A single turn carries every row of the set below to another of its rows. Some are shown first; where does it send the rows asked next?
C: [  1   9   6 -11 -10  -4   0  -6   2  -4  -1  -3   6  -8 -11   0   3  -3
   4  16  -1   1  11  -3  -1   5  -5 -15  14   8]
S: [ 12   0  19 -11  -5   6   0 -11   1 -10  -1  -5   1  -9  -7 -10   5  -7
  -3   7 -11   6   6  -1  -1   5   6  -5   6   3]
X: [ -8  15  19 -17   8  11  -3 -11   5   4  11  -8   5  -5 -14  -1  -1   6
 -10   6  -2   3  15   6   1  11   3  -2   5   3]
Q: [  9  14   2  -9  25  -4  -8  -8 -16  -4   6   2   4  -1  -6  -1   5   9
   3  15  -7   3   9  -8   7   3  -4  -3  -4   2]
H: [ -5  11  21 -12  10  14   1 -11   8   3  12  -7   6  -1 -13  -2  -6   8
 -10   4 -11   4  11   6   0   8   4  -3   1   2]
E: [  6   6  11  -9  -9  -3  -3 -19   2   2   2  -3   5 -10  -9  -9  -5  -4
  -5   2   5   3  14  -7   0   9   9  -7  -5   6]
L: [  3  24   5 -11  -4  -6   6  -7  -1  -9  17   6   3 -14  -7  -3   6  17
  -4  14  -6   0  19  -3   1   1   6 -15 -16  -2]
G: [  8   1  -1 -12  16  -9  -3 -14 -10   7   9   4  10  -3 -11  10  10   9
   9  14   0  -2  15  -4   9   5  -2   7  -6   2]
A: [ 12   2  -8  -7   2 -13  -2  -7   3  -4  10  -6  -2  -4   1  -6  -4  17
  -3  11   4  -2   6   3   7  -9   2   0  -7  -6]
W: [  5   4   3 -13   0   9  13 -12   1  -8  20   6  15  -8  -8   5   7   4
   1  12  -7   8  17   5  -1  -1   7 -12 -19  -5]
F: [ 13  12   7  -7   3  -4  -2 -15  18   2  20   0   8  -5  -8   5   3  11
  -7  13  -5   6  16   1   4  -1  12 -10  15   9]
V: [ 12   5  -8 -10   7  -6  -3  -5  -5 -11   8  -8  -3  -3   2  -8   3  15
  -2  15   1   5   3   5   5 -12  -1  -5   2  -9]
J: [ -4  10  13 -15  -7  -2   7 -13   3 -14  18  -4   9  -5 -11  11  16   3
  -1  15  -4   2  14   1   1  -3  -2  -8 -16  -2]
T: [  5   2   6 -12  20  -9   0 -12 -12  -6  12   7   6   0  -9   9   3   5
  -2  22 -18  -1   0  -5   1  -7   2   3  -2   3]
R: [ 10  -4   4 -12  -8  -2   6  -4  11   4   3   4   9 -12  -7  -6  -6  -1
   3  12 -11  -7   6   2  -1   8  10  -9   5   5]
B: [ 15  12   9  -9   7  -1  -4 -10  20  -4  18  -5   8  -2  -6   4   7  11
  -6  13  -6   4  12   1   5   3   6 -12  13  12]
N: [  4 -10   5  -9   6  -1  14  -7  -9  -5  10   1   3  -6 -13  -2   5  16
 -15  19   0  -1  -2   1   0   4  -1   5  -5  -3]
K: [  9   6   9 -10  13 -14  -4 -12  -9   4   9   3   0  -7 -10   0   1  14
   1  12 -16  -8  11  -4   9  -4   6  12  -8  -5]
D: [ 13  16  12  -5  -2   1   9   0   4 -13  12  -2   5  -9  -8  -2  16  17
   4  10 -15   1  20   2   2   1   0 -13 -13  -8]
U: [  3  -4   2  -3   4  -1  12 -11 -12  -2   6  -4   6  -3 -16   3   5  15
 -10  14  10   3   7  -3  -2   6  -9   2  -3  -3]

A -> N
T -> Q
Where do these go?
S -> C
D -> J
H -> B

A single turn carries every row of the set below to another of its rows. Some are shown first; where does it send the rows asked next?
remid: [ -3   8   2   5  11   6   6   1   9   2  -2  11 -20  -4 -14  -5   8  -9
  -3  -3   2  10  -3  -2  -4   0  -7  -3  -2]
Fefit: [ 14   2  -6   3   9   4   4   1 -14  -4  18  -4   5   3  -8   6  11   7
  -6   6  -6  14  -4  -2   2   4  -7  -3   2]
Sofu: [ -5   9   1  -1  -2   9   6  17 -16  -8   3  12 -15   0 -18   4   5   5
  -5  -2  -2 -12   1  -5  -1  -2  -3   2 -10]
Sev: [ -2   2   2  -1  12   9  -1 -16  -9 -10   2  -2  -9 -10   2 -15   2   1
  -1   0  -5   8  -1   0   1   5   2 -10  -1]
zov: [  2   3   7   8   9  11  -5 -12 -12  -3   4  -4 -13  -3  -4 -14  -1   2
  -6   1 -13   2   2   9   4  12   8  -1  -1]
bik: [  0   0  -5 -12   3   7   7   3  -1   4  14  -4  -5  -1 -12   3  11  14
  15   2  -8   3  -5  -5  14  -1   2  -6   4]
Rabe: [  2   6  -5  11  15   9  -2   7 -21  -2   9  -4   6  -4  -6   2   6  12
  -9  13   0   9 -10  -5   0   2  -2   2  -4]
zoze: [ -1   2  -4  -7   4   6   4   6  -5   3  17  -1   0   1  -4 -16  13  14
  -1   9   0  -6  -1   2  13  -9   1  -6   1]
lata: [ -8  14  -3   0   2  21   2  -3 -15  -7   5  -1   3  -5   2  -7  16   4
  -6 -11  -1   2  11   6  -2  -1 -10  -4  -3]
zem: [ -3   8   0  -5   0   5  10   8 -12 -11  -2  15 -12   1 -11 -10  -1  -2
  -7  -4  -3  -9  -3  -4  -3  -9  -3  -1 -11]
fel: [  4  11 -11   4   0   8   4   8  -7  -1  13  -2  -2   0 -19   3  -1   3
  12  -9  -5  -3 -11   0   7  -3   1  -7  10]
Raseb: [ -1   8  -4  -9   2  11   5   7  -2  -6  -5   8 -14  -7 -16  -4  13  -5
   7  -3   0   8  -5  -7   0  -7 -12  -2 -10]
molev: [-19  -6 -13  -1   7   5   3  -1  -8   6  12 -14  -2  -9   1  -3   8  -2
   0   8   5  -1   0   6   4  -3  -3   5   8]
Mefu: [  4   4   2   7   1  13   4  10  -6   7  -2  14 -18  -2 -18  -9  15  -3
   1   8  -6   5  -1   2   6   4  -8   6  -8]
bakil: [ -5  -3   4   1   4   8   8  10  -4  11   1  14 -23  -6  -2  -3  10  -4
  -9   3   2   5  -1  -2   3   9   0   0  -3]
korid: [-20   4 -10  -2   8   5   9  -6  -4   3  10 -10   0  -4  -8   9  11   1
   7   5  -1  -1   5   1   2  -4  -5   7   9]
bovi: [ -6  -2   8   2   3   6   6  12  -4   5   5   7 -26  -1 -11   6   6   1
 -11   0  -3  -1   2  -3   2  10   5   2  -3]
gazig: [ -8  12   7  -7   6   4   9   5   6  -6   1   3 -16   1 -12  -1   8  -3
 -12  -5  -1  -1   2  -4  -3 -10  -4  -4  -9]
neb: [-16   7 -12  10   8   3  11 -11  -7   2  12  -5  -3 -10  -8   0   0  -8
   3   7  -2  -1  -1   4   0  -3  -1   6  13]
tul: [-11   7   6   0   2   6  10  14  -8   2   2  13 -18   1  -8   9   5   2
 -13  -6   0  -7   3  -4  -3   3   0   1  -5]
Zur: [-20   4  -8   2   2   6  10  -6 -10   8   6 -10   1  -4   1  -3   0  -3
  -3   7  -6  -3  -2   8   2  -6   1  10   5]
begol: [-10   3  -1  -4   8  11   3 -10 -21  -9   1   3  -4  -9   5   0  -1   8
   1  -7  -4   3   1  -5   1   9   5  -8   1]
zigav: [ -6   5  -9  -5   3  10   1   8  -7  -5  14  -9 -10 -19 -11  -2   3  11
   7   6   0  -1 -11  -9  11  -7   6  -8   2]
nopar: [-15   2 -10   5   4   5   5   1  -7   8   9 -15   1   4  -9   6   3  -3
   1  -1  -5  -4   0  11   0  -1  -4  10  10]
bodi: [  1   7   1   5   7  18  -9  -4  -5  -8   7 -15 -12  -8 -15   1  16   3
   1  -6  -6   7   9   6   2   8  -5  -3  -1]
sinaf: [ -8  16  -8  11   8  12   6   5  -9   4   8   4  -3  -9 -17   2   2  14
  13   4  -4  -2  -9  -5   9  -1   4   0   7]
mogef: [  4   5  -1   3   7   8   5   3  -2  -1  -6  16 -16  -3 -18  -8   7  -6
  10   1  -5   9  -8  -4   3   2  -9   0  -6]
zopak: [  0   8  -5  -7  -6  13   8   2  -3   7  12  -8  -7 -10  -3 -16   7   5
  -1   8 -11   3 -10   3  15  -9   5  -4  -3]
Tavo: [ -6   5   2  -2  -2  21  -3   2 -15  -2   8 -12  -8  -6  -4   2  18   9
  -7  -7  -6   2  12   6   4   7  -3  -1  -4]
gesek: [  0   7   3 -10   4   5   4   6   0 -11  -3   3 -14   0 -18 -12   9  -1
  -3   0  -4  -3  -3  -4  -2 -12  -7  -1 -15]
gamed: [  0  12  -3   4  10   9   3   1 -17  -6   6 -10   3 -10  -5   5   2   9
  -9  12  -6  14 -13  -8  -1  -4  -1   2  -7]
saf: [  9   3  -4  -3  11   3   1   3 -15  -2  11  -9  10   9  -4   5   7  13
  -9   6  -5  11  -6  -4   1   0  -4  -1  -5]
taz: [  4  17  -8  10  -4  10  13   3  -8   4  19   6  -3  -4 -12 -12   3   2
  -1   3 -10  -6  -4   7  10  -7   3  -2   8]
mak: [-13   1  -6  -6   3   1  11 -12  -1   2  13 -16  -6  -4  -6   1   6  -3
  -1   7 -11   0   2   6   5  -5   1   6   6]
luze: [-13  -4 -10   2   4   1   4  -4  -7   0  12 -15  -8  -8  -8   4  -3  -6
   3   3  -3  -2  -5   4   2   1   3   4  11]
vavek: [  3  10  -3   6  18   6   3   0 -12   0   8  -3  10   3  -5  -1  11  12
  -6  13  -3  14  -5  -3   2  -1  -7   2  -5]
sibi: [ -1  14   7   9   9  12  -4 -10  -9 -13   7 -11 -10  -1 -16  -2   2   6
  -4  -6 -13  -3   8   6  -1   5   3  -2  -1]
fasa: [-11   9   7  -3   5   2  12   6  -3  -3   1  10 -16   2  -7  -2  -1  -2
 -15  -4  -2  -7   1  -5  -5  -5   3  -2  -8]
tesu: [-10   0  -9   7   5   3   5  -5  -3   4  17 -12  -4  -1  -8  -6   9  -8
  -3   8  -2  -4   6  13   4  -4  -4   7  10]
Mepe: [ 13   8  -7   5   1   8   6   3 -19  -5  16  -9   1  -6  -5   3   1   1
 -17   7 -10  11 -10  -1   1   0  -2   0  -3]
Fufo: [ -3  15  -5   7   5  12   2  10  -6  10   3   1   5   4  -8 -16   3   9
   4   2  -4  -4  -9   7   9  -8   1   0   2]
Ramo: [ -2   5   3   7   5  12   6  10   4  11   1  12 -19  -3 -10  -4  16  -9
  -7   0   2  10   1   3   0   4  -8   1  -2]
Rufis: [  1  -3   1  -2  -3  11   9  10 -14   4   2  18 -20  -6  -9  -5  13   0
  -3   7  -4   1  -1  -2   8   7  -3   3  -9]
pibi: [ 13  12  -6   3   5   6   9  -3 -12  -6  14  -6   6   1  -9   6   6   2
  -8   4 -14  15  -7  -3   0  -2  -6  -3   0]
nur: [  7   9  -6   7   6   9   6  -2 -15  -5  15  -6   0 -15  -6   1   7   3
 -11  14  -7  16 -10  -5   3  -2  -3   1  -4]
sav: [  0  -5   5  -2   2   4   5  11 -13  -5   4  13 -22  -1 -16   1   6   5
  -2   5  -5  -8   0  -7   5   7   2   2  -9]
sulaz: [-11   9   1  -5   9   6  10   4   6  -3  -2  10 -15  -6  -8  -1  10  -6
  -3  -6   5   8  -1  -7  -5  -7  -8  -7  -5]
totev: [ -7   7  -6   7   5  19  -1  -2 -21   0   1   6   0  -8   3  -4   8   1
   3 -11   1   9   3   3   0  11  -5  -5   4]

mogef -> sav
saf -> vavek
Where do these go?
Tavo -> lata
bakil -> fasa
fel -> bik
korid -> molev

A single turn carries every row of the set below to another of its rows. Some are shown first; where does it send the rows asked next?
Lodav: [ -2  -5  16  -5   3  -6   1   3   0   5   6  -3  -4   9   2   6  -7   0
   0   2   8   3   9   9  11 -12  10   1   8   6   0  -1   3   5  -1]
mudum: [ -2  -4  -1   7  -3  -1  12  -8  -4  15   4  -4 -12   4  -2  -4  -4  -1
  10   0  -5  -9  -5 -12  -9  -4   2  10   4   7  10   5  -2  -5   4]
palik: [ -9  -4   1  -6  -2  12 -12  -4  -1   2  -7  -2   9  -2  -4  -4  -1   3
  15  -9   2   7  -7   5  -3  11   0  -3  -3   4  -3   1  -1   4   2]
ler: [ -3   7   2  -5 -12   2  -8  -5   4  -3  -3  10  -4  -5   1  -9  -2  -3
  -4   2 -12   1   1  11  -5   3  -8   4  -9   2  -1  -7   8   3   3]
gan: [ -3  -6  12  -4   1  -8   0   3   4   4   5  -2  -3   6   3   6  -9  -3
   0  -1   8   4   8   9  14 -10  10   1  10   0   3  -3   1  10  -2]
Soge: [  3   7  -8  12  -4  -4   0   5   5 -11 -10  -1   9   8  -9  -6  -2  -5
  -4   4  -2  -4   8   0 -11  -5  -1  -4   3  -4  -7  -4   8   3  -4]
belis: [  9  -7   4  -5   9  -2  13   0   1   3  -5  -7  10  -1   2   4  -4  18
 -12   7   5   0   6  -6 -11   1  -5   5   1  -9   3  -1  -5   7  -2]
nov: [  5   2   2  -1   4  -4   4  11   2   9  -1  -6  -4   5   4   7   0   8
   0  -5  -3  -5   2  -6 -11  -4   9  -1  11  -8  17   0 -11  -9   2]
Migip: [ -1  -1  -1   5  -5  -3  11  -7  -3  15   4  -2 -12   5  -6  -3  -2   1
   9   4  -5 -11  -7 -15  -8  -5   1  10   3   7  11   2   1   0   6]
fati: [  7  12  -6 -10  -9   1   1  -6   7  -3   0  -1  -5  -2   4   1   4  -2
  -6   9   1   1 -13 -14  13  -3   3  -4  -5 -11  -2  -3  -2  -2   3]
Kud: [ -4   1  -1   6  -2  -7  10  -3  -3  18   3  -2 -11   3  -4  -7  -4   0
   9   1  -3 -10  -8 -13  -8  -5   0  10   4   8  13   2   1  -2   3]
pura: [  4  15  -9 -12  -7   0   0  -5   7  -3  -5   1  -2  -3  -2   1   2   0
  -6   7   0   0 -14 -17  12  -3   3  -6  -4 -11   3  -4   2   1   2]
kime: [ -4  -3   1  -4  -1  11 -10  -6  -1   3  -7   1   6  -4  -1  -2  -1   4
  18  -9   0   7 -10   4   1  13   0  -2  -6   1  -2   3   0   7   5]
dasaf: [  9  -7  -2  -4   9   2   8  -4   3   6  -7  -9  10  -4   7   3  -4  16
 -12   7  10   4   6  -7 -10   2  -2   6   4  -8   6  -3  -3   4  -1]
vabe: [ -6  -2   2   1  -6  -3  12  -4  -2  19   4  -2 -14   5  -7  -3  -5   2
   8   0  -6  -9  -9 -12  -7  -2   1   7   3   9   9   5  -1   1   3]
Tif: [  5   8 -11  14  -7  -6  -1   1   9  -5 -12   3   9  10  -9  -8  -5  -5
  -2   3  -4  -2   8   2 -11  -2   0  -1   1  -4  -4  -2   6   9  -3]
matar: [  4  -5   1  -4   8   3  12  -2   1   3 -10  -8   8  -7   4   5  -6  15
 -13   7   6   4   6  -7 -12   3  -2   7   2  -8   5   0  -7   8  -1]
napug: [  8  -6   0  -4  10   3  10  -2   2   6  -9  -8   8  -6   3   6  -5  18
 -12   8   6  -1   3  -7 -11   5  -4   5   3  -7   5  -1  -3   6   0]
Zud: [ -4  -5  13  -7   0  -6  -1   2   5   3   4  -3   0   9   5   5  -7  -2
   2   0   4   1   7  11  14 -12  10  -2   8   3   0  -4  -1   6  -4]
rigaf: [  1 -10   5  -4   0   0   4  -3  -6  -3  -6   2   3   3   0  -4  -8  -3
  13   4  -3  -4  -1   9  12  -1  -9  17  -2   6   4   1   6   4   3]
Zoz: [  3   8  -7  15  -6  -6  -2   1   3 -10 -11   4   5  11  -9  -7  -1  -3
  -5   4  -3  -3   8   1 -12  -3   4  -4  -1  -1  -5  -1   6   6  -3]
vab: [  5  16  -8  -9  -8   1  -1  -8  11  -1  -3   1  -6  -6   3   2   2  -4
  -6   7   1   1  -9 -14  11  -4   7  -2  -4 -11   1   0   2  -4   4]
nimor: [  6  13  -5 -10  -8   3   1  -6  10  -1   0  -1  -6  -4   0   5   1  -2
  -8   8  -3   0 -10 -16  14  -2   3  -4  -3 -12   4  -2   0  -1   5]
bopo: [  4   6 -10  -3  -3   5  -5   0   5   8   6  -6  -9   3  -4   9  -1  15
   9  -4  11  -3 -15 -11  -3  -5  13   4   0  -2  -3   3  -5  -3   3]
tes: [ -6  -3   0  -5   2  13 -10  -1   0   5  -6  -3   6  -3  -1  -4   2   1
  18  -5   1   5 -11   5  -2  13  -4  -1  -3   2  -3   1   0   4   1]
ludu: [ -1  -3  11  -4   4  -8  -2   0   0   6   6  -2  -2  12   5   6 -11  -3
   0   2   3   3   6  10  12 -12   7  -2   9   2   3  -4   0   7  -2]
suv: [ 14   2 -10  -4  -2   5   0  -1  10   4 -15  -5  -3   8 -10   3   4   1
  -2   6   9   4   5 -15  -5   2   7   1  -2  -7   9   1 -14   1  -7]
feba: [  0  -8  -6   4  -2   2  -1   1  -6   0  -4   8   8  -2   0  -3 -16  -1
 -14   2   7  -2   2   7   5 -10  -5  -1   2  -1   0  -9   9  12   4]
Fek: [-8 -5  0 -6 -5 13 -9 -1  0  3 -8 -1  3 -5 -2 -4  4  0 17 -8  1  7 -8 -1
  0 13 -1 -3 -4  4 -1 -1  3  4  2]
lin: [  4   6  -7  15  -7  -6   0   2   6  -8 -12   4   9  11 -11 -10  -3  -3
  -1   1  -2  -4   8   2  -8  -4   2  -4   1   0  -4  -2   7   3  -5]

ler -> suv
napug -> Zud
Soge -> belis
Where do these go?
matar -> gan
mudum -> kime

